128 stands for zero in the data rows.
Each row of this table is followed by its label. One hidden rule gives the labels. It looks at one to three of the table's principal directions, none of them among the few with the most spread.
[140 118 155 148 136 116 137 117 160 130 128 133 135 135 125 144 142 152 120 113 121 115 123 140 128 132 129 125 108 135 104 123 140 160 122 134 122 160 155] J328
[138 128 116 131 122 134 137 132 111 106 116 138 140 141 145 131 131 137 118 120 128 148 140  92 129 122 132 143 132 137 114 154 142 119 107 140 115 134 112] J807
[133 122 151 133 124 117 148 136 125 133 128 112 114 128 130 126 129 135 133 131 138 121 121 128 136 134 127 142 143 136 144 104 127 120 133 148 137 164 120] J328
[115 156  93 183 132 142 168 135 116  71 123 169 111  93 120 148  96  95 135 126 112 150 104 151 134 120 105 130  59 123 160 115  95 188 131 150 147  76 110] J328
[117 119 145 115 146 132 120 132  97 125 125 142 162 131  87 106  91  87 157  79 130 107 129 116 115 150 112 122 173 117 135 133 125 114 114 114 114  65 172] J807
[ 94 155 107 109 126 115 108 107 149 173 149 126 130 121 122 122 141 109 118 123 128 102 145 166 135 141 126 113 111 104 100  80 126 113 168 105 113 122 135] J807
[121 100 125 187 128 111 165  93 163 115 139 126  77 106 138 164 143 128 123 146 125 167 125 135 142 101 115 155  88 147 154 101 115 182 166 173 136 183  98] J807
[132 107 145 164 126 130 175 117 114 112 127 110  96 121 145 141 112 132 132 138 149 138 154 115 146 121 135 152 160 143 145 119 114 108 132 174 115 157  92] J437
[ 94  81 191 120 167 109 124  96 130 183 149 102 136  88  78 112 113  56 152 105 122  57 126 107 120 128 152 106 193 115 141  96 141 100 153 134 135 117 199] J807
[113 177  63 119  97 138 132 160 111  97 138 141 162 119 132 120 121 109 107 135 129 136 137 132 126 123 158 113  48 109  91 108 135 122 131 121 108  75 108] J437
[160  49 194 139 130 102 129 102 154 145 134  72 112 134 132 137 129 175 160 129 140 147 105 120 120 132 102 165 205 167 194 153 131 147 143 153 152 228 152] J807
[137 118 144 144 130 142 126 103 133 114 117 124 105 157 151 134 143 183 107 150 125 150 146 118 129 131 137 133 142 122 116 161 137 113 115 122 122 155 108] J328
[104 116 154 133 150 122 137 131  90 132 123 142 117 131  99 107 120  73 126 104 133 105 136  77 130 125 141 129 170 115 118  98 137  81 121 151 118 112 139] J328
[138 133 129  80 119 131  72 116 158 172 134 104 138 169 142 119 166 189 111 148 137 125 156 156 119 145 153 118 139 118  80 152 147  91 124  78 103 148 118] J807
[116  45 181 169 128  95 143  98 150 142 167  89  96 108 114 128 136 120 122 138 149 106 141 108 131 104 151 126 167 142 146  90 151 110 160 172 129 193 155] J807
[136 115 156  51 124 126  91 158 100 167 130  80 186 135 107  82 108 121 155 120 142  92 124  92 102 151 152 119 205 119 131 142 150  60 124  97 125 122 179] J807
[132 165 112 120  92 121 137 168 125 113 132 118 139 132 132 129 133 146 115 137 138 120 112 142 142 122 154 108  78 104 112  93 131 132 134 136 124 125 122] J328
[145 126 178  81 124 111 125 165  93 149 116 108 175 144 107  96  97 127 170  70 140  87 104 107 129 167 100 134 213 123 154 116 137 100 117 123 132 138 188] J328
[148 135 161 114 127 122 105 113 171 154 125 117 133 166 135 140 156 195 119 121 127 112 134 172 135 147 129 110 125 117  91 136 135 144 121  97 113 151 146] J437
[122 160  91 121 128 153 105 121 131 123 120 154 127 137 139 137 138 141 111 141 118 136 151 141 134 119 143 101  99 102  92 157 124 126 116  99 109  77 109] J437
[138 148  95 139 117 142 150 147 112  96 116 140 137 134 145 138 130 141 109 146 131 153 127 115 120 121 143 147  97 143 113 150 128 124 101 148 122 140  91] J807
[134 122 167  89 127 127 117 155 106 149 119 110 142 156 112  99 131 138 126 125 142  95 131  95 124 138 150 112 183 113 110 121 149  70 110 118 122 135 153] J437
[ 84 130 103 158 141 124 140 101 141 140 153 155  97  85 120 132 134  71 109 139 117 106 146 142 139 109 130 110  92 119 121  81 127 132 161 134 134 106 123] J437
[101 146 121 142 136 124 139 111 138 145 143 146 120 104 129 132 130  92 115 114 121  89 154 147 150 125 132 102 105 112  99  86 129 127 148 125 117  98 136] J437
[103 174  83 141 148 135 149 121 155 118 123 178 139  90 113 151 147  68 111 130  79 130 101 147 121 112 132 121   4 130 107 109 129 208 129 116 150  72 119] J437
[130 185  90 161 141 155 129 126 122  88 104 188 119 133 149 143 115 147 118 113 109 147 143 150 140 143 106 124  74 104  96 146 108 152 110 113 112  89 106] J807
[128  90 155 161 146 116 145 105 126 121 128 112 107 115 114 137 109 113 153 121 130 149 107 117 119 129 109 163 160 145 178 130 109 145 143 164 141 163 132] J328
[118 115 133 111 130 124  76  92 178 159 147 119 139 140 115 133 165 158 111 141 112 120 132 159 113 125 153  95  99 106  95 146 153 146 140  81 121 120 157] J437
[122  96 167 138 155 124 137  97 151 160 130 117 110 110 113 143 138 119 134 137 120 103 124 131 125 119 138 124 159 136 141 134 128 138 131 138 141 152 147] J437
[147  94 158  92 132 139  69 120 116 145 125 114 122 184 134  93 129 185 134 127 150 136 160 125 113 159 110 130 221 128 126 178 137  63 105  79 114 134 131] J437
[125 119 151 101 138 114 104 118 160 173 136 124 129 131 110 125 147 124 139 116 122 100 122 157 129 135 115 112 138 127 126 113 132 146 139  98 136 125 157] J437
[137 185  65 151 126 145 150 121 142 110 106 147 112 112 173 173 128 132 118 149 113 169 124 154 147 106 110 136  63 135 121 145  81 179 137 146 126 124  78] J807
[111 109 134 129 107 104 133 130 124 140 158  86 137 106 117 118 108 105 137 124 150 107 129 125 135 121 142 117 147 114 142  81 126 105 173 154 118 143 157] J807
[114 155  89 193 121 119 192 130 145  89 132 171 115  84 138 167 125  98 111 118 115 133 124 136 154  99 120 128  34 132 117  80 119 196 147 178 125 133 117] J328
[130  95 182  87 137 123 100 132  94 154 133 100 174 156  92  84  84 127 164  78 152  86 138 116 111 173 103 117 251 117 142 138 131  65 121 101 109 109 204] J328
[184 103 157  62 105 133  82 168  97 120 105  90 188 188 133  98 118 199 157 109 144 155 106  88 100 156 116 147 214 142 150 211 150  97  81  98 126 151 157] J807
[118 151 100 147 134 138 131 131 131 106 127 158 122 119 131 132 135 112 102 143 111 132 120 135 121 118 131 115  69 127 110 125 127 145 120 122 141 104 118] J437
[153 160 126  82 136 146 101 140 135 152  96 118 151 140 133 146 139 152 141 140 115 128 106 133 122 122 148 116 134 118 117 184 114 142 102 107 130 113 129] J437
[123 138 123 148 129 138 145 151  92  80 127 163 160 129  98 107  69 109 152  78 132 123 121 143 120 163  80 125 132 120 150 120 112 141 115 118 123  63 164] J807
[123 146 146 100 154 148  97 112 121 139 101 138 150 155 102 125 121 133 141 105 109 122 129 120 119 144 134 107 153  87 106 164 124 125 112  90 108  71 159] J807
[ 97 179 129 157 151 114 157 116 158 152 135 173 110 108 111 145 133  87 118  95 113  73 128 199 154 147 104 107  65 112  93  43 105 168 148 127 126 103 139] J437
[100 154 134 125 158 143  90  98 146 153 134 167 126 138 114 110 137 135 106 118 110  83 160 167 123 161 131  89 115  88  71 120 142 102 123  67 114  84 155] J437
[165 111 143 117 108 121 133 150 123 111 125 100 151 161 130 120 108 175 155 113 152 158 108 152 112 162  87 167 160 166 166 148 113 139 113 130 131 164 126] J807
[144 182 119 123 122 131 134 151 144 121 101 141 125 166 119 150 134 166 131 122 131 147 104 177 136 141 108 126  83 111 109 112  89 170 124 124 115 123 114] J328
[102 198  57 121 140 141 131 129 123 132 123 178 152  88 128 142 114  59 136 104 101 120 121 164 134 131 105 123  62 123 117 119 100 169 133 112 129  50 115] J807
[115 178 107  98 132 130 100 137 143 163 128 159 125 152 126 117 141 126 112 114 133  96 153 180 143 147 104  93 111 105  74  88 112 112 135  82 107  88 131] J807
[143 136 154 120 133 130 140 140 115 118 109 122 159 135 113 131 111 131 150 102 118 121  96 123 121 144 124 134 141 127 144 146 124 150 106 133 136 118 153] J328
[112 121 123 163 155 139 172 103 139 126 119 146 101  84 130 159 138  87 120 153 105 129 134 100 133  92 155 136  98 139 129 131 129 155 130 162 138 133 105] J437
[126  90 119 131 137 121 128 115 136 141 136 112 106  90 144 134 149  96 124 165 118 147 123  81 119  88 151 148 128 159 153 144 145 127 140 151 155 169 106] J807
[145 115 127 107 113 129 110 153 127 114 124 122 137 158 119 112 139 157 126 140 135 157 114 115 109 130 126 135 124 135 133 144 141 127 115 112 133 136 125] J807
[133 104 161 149 109 119 157 151 103  84 133 114 143 136 116 108 103 140 130 112 137 128 118  93 127 138 132 130 137 120 146 107 151 119 126 148 130 138 157] J328
[165 157 138 103 113 145 147 189  78 102  82 136 140 161 142 130 122 152 132 119 141 130 122  72 148 113 146 122 165 117 115 157 127 102  75 152 115 118 113] J437
[ 98 199  84 123 135 147 119 138 100 125 120 175 128 128 129 116 113  97 114 111 122 107 151 149 144 145 121 104 100  86  88 101 110  99 127 104 108  57 113] J437
[142 146 141 118 125 138 117 147 111 113 112 154 137 167 120 116 117 163 137  96 134 124 129 148 132 160  98 123 150 115 123 139 124 124  97 102 118 101 136] J328
[152 110 167  97 120 117 143 166  98 134 113  88 134 151 119 104 102 131 162 116 157 132 117  99 127 144 110 153 199 142 164 110 113  95 131 145 129 156 135] J437
[105  81 147 156 162 132 127  83 125 131 146 114 115  79 114 121 101  79 143 142 111 120 122 118 105 126 128 134 158 141 178 146 125 126 146 132 161 118 151] J437
[118 184  96 123 120 147 114 132 120 124 125 157 130 153 143 119 119 155 109 120 137 115 166 172 142 157 117 104 112  95  80 117 113  97 124  93  95  86 113] J328
[142 154  96 144 119 142 150 163 108  76 109 164 135 143 130 132 120 132 122 123 128 164 116 123 123 129 115 147  80 142 124 138 120 153  95 139 126 106  96] J328
[149  61 188 129 132 128 123 124  95 123 127  82 119 143 123 105  98 154 159 128 156 136 134  88 115 142 130 154 243 142 179 166 132  72 116 147 130 168 140] J328
[103 180  69 167 135 153 172 145  92  73 106 167 120 101 121 150 110  67 109 143 114 156 124  91 132  93 165 127  47 104 104 117 104 140 121 173 113  68  85] J328
[113 164 116 156 136 137 130 123 128 106 131 168 160 115 111 138  96 111 131  77 117  94 142 162 141 142 125  88  88  89  87 116 117 156 125 116  95  50 172] J328
[ 97 158 112 119 144 130 123 114 135 163 135 150 122 122 123 125 139  93 108 124 126  90 160 146 138 130 137 104 118 110  79  92 124 100 140 113 107 100 127] J328
[127 110 125 181 136 142 168 127 113  69 115 128 105 109 114 152 116 105 124 158 120 172 108  86 118  89 169 141  84 129 148 146 117 157 118 180 135 113  98] J437
[152 113 157 136 125 120 140 138 135 117 114 113 115 166 110 140 124 165 149 118 149 159 108 148 125 140 105 154 146 140 149 127 100 152 122 147 119 157 119] J328
[130 169  86 124 120 140 122 154 101 110 117 161 119 140 138 121 108 123 138 115 138 149 128 154 138 143  81 137 124 127 141 125  93 127 122 118 126  93  96] J807
[130 183  90 133 115 134 162 156 119 116 116 162 129 115 150 144 122 118 125 115 127 120 132 149 157 127 106 126  90 128 118 103 110 150 123 139 124 110 102] J328
Here are more rows. What is the label of each one?
[135 123 133 107 135 143 105 135 110 116 124 136 177 134 108 112 102 126 147  99 122 118 126 121 108 146 127 115 152 121 127 173 138 125  99  97 120  73 168] J437
[114 167  64 174 130 136 159 117 170 101 134 179 109  94 146 163 155 114  90 160  94 151 113 172 127 107 115 129   0 149 112 111 120 209 134 130 154 124  91] J437
[138 137 116 126 124 130 147 144 120 118 114 115 105 121 142 138 136 113 130 156 129 160 116 109 132 108 143 152 103 144 144 123 114 136 129 153 141 138  77] J437
[125 150 145  67 138 128  80 130 142 180 126 121 171 133 109 113 132 125 143 103 115  77 129 146 126 146 136  85 148  93  99 133 139 120 131  70 119  82 186] J328
[129  93 141 120 111 101 154 131 143 159 145  88 113 102 145 134 157 114 120 156 139 118 130  90 141  93 156 140 141 155 140  94 153 114 155 168 141 204 117] J437
[133 126 123 151 126 120 161 146 121 102 126 133 125  99 122 142 117  91 141 123 119 138  88 122 130 110 119 142  95 149 166 115 116 176 127 164 157 125 123] J437
[122 166  85 112 126 146 126 135 105 119 118 144 158 127 148 120 113 115 116 126 117 132 135 117 122 136 114 124 121 126 112 147 123 112 121 111 124 100 126] J807
[118 137  91 148 119 128 152 148 111  92 124 147 130 110 119 139 125  88 119 131 124 154 116  90 129  94 146 133  79 126 126 117 128 147 129 164 124 110 112] J328
[125 109 178  61 150 138  69 113  99 194 126  89 144 158 130  78 125 145 131 130 143  75 165  99 112 164 151 113 255 109 107 162 152   4 113  81 116 138 160] J437
[137  62 178 146 123 115 135 135 113  99 134 100 124 136  89 118 108 128 156 117 144 146 106  94 116 120 135 138 169 129 177 132 136 134 127 155 134 133 154] J437
[132  82 142 153 129 120 151 115 135 109 143 114 165 101 113 136 115 120 135 119 121 128 110 105 103 121 139 142 127 156 149 153 153 156 121 153 137 154 167] J328
[123 124 116 165 125 136 130 128 121  84 134 143 116 119 129 125 117 135 116 141 122 147 123 124 120 125 135 125  91 117 135 133 132 137 127 132 137 117 124] J437
[104 134 110 144 133 119 117  79 185 156 143 134  97 128 138 156 180 135  88 155 111 134 147 156 138 104 148 111  63 116  82 106 136 156 159 118 116 144 109] J807
[119 172  73 104 141 162  83 126 108 124 113 173 124 148 150 112 141 130 107 137 120 149 175 119 123 139 144 130 107 110  71 167 135  79  99  81  99  73  74] J807
[131 184 119  79 144 143  92 119 124 174 109 139 162 147 141 131 128 129 137  92 122  92 151 161 140 156 125 110 158 108  80 156 112 105 106  86  97  80 134] J807
[125  42 204 107 121  78 132 126 124 171 166  51 141 115  86  92  99  96 180  99 160  97  98 124 114 151  95 152 236 159 214  76 131 107 174 150 155 186 193] J437
[128 155 149  87 145 141  97 121 125 176 109 127 122 146 146 125 155 138 111 132 124  84 165 108 149 123 173  93 166  94  66 142 143  70 110 102 104 113 126] J328
[154 164 152  73 114 115 111 152 147 164 114 121 175 178 109 128 127 175 161  72 140 106 111 194 135 177  83 124 150 121 116 117 110 157 119  90 107 122 164] J807
[118  82 150 116 125  99 136 128 149 168 158  84 113  85 129 119 160  89 118 166 131 102 126  91 123  95 179 134 125 154 137  88 167 105 157 153 155 189 126] J328
[ 83 195  71 169 136 126 151 130 129 107 136 189 128  76 105 148 101  47 130  91 104 106 114 173 153 119 105  94  29  87 116  60  92 192 164 137 124  38 144] J807
[136  56 199 146 165 129 123  83 114 116 118  95 139 146  95 120  97 128 163 102 123 150 114  90  94 150 119 160 212 141 172 182 127 125 116 137 129 137 169] J807
[130  90 165  94 110 112 117 164  83 144 150 103 169 119 118  79  99 112 145  93 158  65 145  79 131 141 138 110 228 124 139 113 169  46 121 130 123 134 189] J437
[123 192  46 168 127 170 139 127 116  71 108 193 105 121 168 155 127 134  95 154 107 171 142 149 139 113 119 122  44 120 104 165 102 156 103 121 126  71  61] J437
[135 173 126 103  99 129 138 166 110 129 127 123 169 118 147 122 118 136 122 109 131  74 137 126 156 131 157  87 120  97  94 109 146 107 120 123 115 101 154] J328
[169 102 116 135 120 140 154 141 103  79  98 113 142 131 145 149 113 143 156 137 124 206  89  80 108 112 111 188 145 179 193 207 116 169  95 166 150 158  92] J807
[148 133 133 135 105 120 162 177 105  99 118 140 126 131 136 130 129 129 127 114 141 125 120  98 151 112 133 131 121 137 131 107 140 132 105 162 130 138 114] J328
[130 104 129 172 130 117 172 122 118 109 123 119  69 104 138 147 118 109 149 144 139 175 113 113 141 110 105 181 138 156 196 108  97 148 152 189 151 180  74] J437
[108 170 103 100 121 123  98 124 142 178 147 124 139 115 131 126 127 124 127 123 137  80 141 190 141 144 126  95 130 100 104  99 111 106 155 102 114 113 145] J437
[160  91 109 162 111 137 155 138 123  67 113 121 114 126 141 159 132 154 134 164 125 210  88  92 111  88 128 170 106 171 187 193 122 185 103 174 155 164  85] J807
[153 137 136 119 115 152 105 140  94  98 109 136 137 185 143 108 103 203 132 114 147 145 145 138 125 168  94 127 191 114 130 179 119  87  92  97 111 116 128] J437
[130 190  94 111 123 142 100 144 127 112 117 158 166 151 117 124 112 148 135 100 116 134 109 185 117 166 100 115  79 102 108 139 107 158 115  82 118  68 142] J807
[117 227  84 124 130 146 144 120 148 151 106 165 114 126 171 161 153 140  95 136 107 102 151 179 169 130 128 101  64  98  65 104 104 143 132 111 112 107  89] J328
[157 157 126  81 114 153  76 145 125 128 108 136 144 205 134 109 128 216 132 121 142 145 142 178 120 174  93 115 159 109 108 175 114 109  94  56 107  94 123] J328
